In the data rows, zero lies at 4.5, halfway between 4 and 5.
Here are some points, each followed by its number:
[3 4 5 5 3 5 5 5 6 5 4 4 5 3 6 6 5 4 4 6 5 4 3 5] 0
[3 3 6 5 4 4 5 6 6 5 2 2 5 4 7 6 6 4 5 6 4 6 3 5] 1
[6 6 3 3 6 4 4 3 3 4 7 7 4 5 1 3 3 6 4 2 4 3 6 4] 2
[3 3 8 3 4 4 3 5 7 6 2 1 3 5 5 4 6 3 5 6 4 7 4 5] 3
[3 4 4 5 4 5 5 5 5 4 4 4 5 3 6 7 4 4 4 6 5 4 4 4] 4
[6 6 4 3 6 4 4 3 3 4 7 7 4 6 0 2 3 5 5 1 4 3 6 4] 5
[6 5 5 3 5 4 4 4 4 5 5 4 3 5 3 3 5 3 4 4 5 5 5 4] 6
[4 4 4 5 4 4 5 5 6 5 4 5 5 4 5 5 5 5 4 5 5 4 4 5] 7
[7 5 7 3 5 4 4 5 3 7 4 2 3 6 2 2 5 2 5 4 5 7 5 4] 8
[6 5 5 4 5 5 5 4 5 5 5 5 4 4 4 4 5 4 5 4 5 4 4 4] 9
[6 6 3 4 5 5 4 3 2 3 7 7 4 6 1 3 3 6 5 2 4 3 6 4] 10
[5 4 6 4 4 4 4 5 5 5 4 3 4 5 5 4 5 3 4 5 5 5 4 5] 11
[1 4 1 7 3 4 5 4 4 3 4 7 6 1 9 7 2 7 4 6 4 3 5 5] 12
[2 5 0 7 4 4 6 4 3 2 5 9 6 2 8 7 1 9 4 4 3 1 6 4] 13
[6 7 0 5 6 5 5 4 2 2 7 9 4 5 1 4 2 8 5 0 4 1 7 3] 14
[8 5 8 2 6 5 2 4 4 6 5 3 2 8 0 0 6 3 5 2 5 6 4 5] 15
New points follow, each followed by the numbers of its five nearest points above by angle, nearest first.
[6 5 5 3 6 4 4 4 4 5 6 5 4 6 2 3 4 4 4 3 5 4 5 4] 5 6 2 15 10
[5 5 1 5 5 4 5 3 3 3 6 8 5 5 4 4 3 7 4 2 4 3 6 4] 14 10 2 13 5
[7 7 6 1 6 7 2 2 3 5 8 6 3 9 0 0 4 5 5 0 6 4 7 4] 5 15 10 2 6
[5 6 1 6 5 5 5 3 2 3 6 8 4 5 3 4 2 7 5 2 4 3 6 4] 14 10 2 5 13
[5 4 4 5 5 4 5 4 5 4 5 6 5 4 5 5 4 5 4 5 5 4 4 4] 13 12 7 4 14
[2 4 1 8 4 5 6 5 5 3 4 7 6 2 9 8 3 7 4 6 4 3 5 5] 12 13 4 7 0
[5 4 5 3 5 4 3 5 4 5 4 3 3 6 4 4 4 3 4 5 4 7 5 4] 8 6 3 11 15
[4 4 4 5 4 5 5 5 5 4 5 5 5 4 5 5 4 4 4 5 5 4 4 4] 4 0 12 7 13
[3 5 0 6 4 4 6 4 4 3 5 9 5 3 6 5 3 8 5 4 3 2 5 5] 13 12 14 10 2
[5 5 6 4 5 4 4 5 4 5 4 3 4 5 4 4 5 3 5 4 5 6 5 4] 8 15 6 11 3
[1 3 3 6 3 4 5 6 5 3 4 4 6 2 9 9 4 5 3 7 4 4 4 4] 4 12 0 7 1
[7 6 6 3 6 5 4 4 4 6 5 4 4 6 1 2 5 4 5 3 5 4 4 4] 15 6 8 5 9
[4 3 6 4 4 5 3 4 7 5 3 4 4 6 6 4 6 5 5 6 5 6 2 5] 3 1 11 0 7
[4 4 5 4 4 4 4 5 5 5 4 3 4 5 5 5 5 4 5 5 4 6 4 5] 3 1 11 8 0
[5 5 5 4 5 4 4 4 4 5 5 4 4 5 4 4 5 4 4 4 5 5 5 4] 6 8 15 5 2
[3 5 3 6 4 5 5 5 4 4 5 5 6 3 7 6 3 5 4 6 5 4 5 4] 12 4 13 0 7
[4 5 3 5 5 4 5 4 4 4 5 5 5 4 5 5 4 5 4 4 4 4 5 4] 13 12 14 2 10
[5 4 4 4 5 4 5 5 5 5 5 5 4 4 4 5 4 4 4 5 4 4 5 4] 2 9 6 14 5
[5 6 0 4 6 4 5 3 2 2 7 9 4 6 2 3 2 9 4 1 4 2 7 3] 14 10 2 5 13
[2 4 2 6 3 4 5 5 5 4 4 6 6 2 9 7 3 5 4 7 5 4 4 5] 12 4 13 0 7
[4 3 7 4 4 5 3 5 7 6 3 3 4 5 6 4 6 4 5 7 5 6 2 5] 3 1 11 0 7
[4 4 6 5 4 4 4 6 6 5 3 3 5 4 6 5 6 4 5 6 5 6 3 5] 1 3 0 11 7
[4 1 9 3 4 4 0 5 9 8 0 0 3 8 6 2 9 3 6 7 6 9 0 7] 3 11 1 8 15
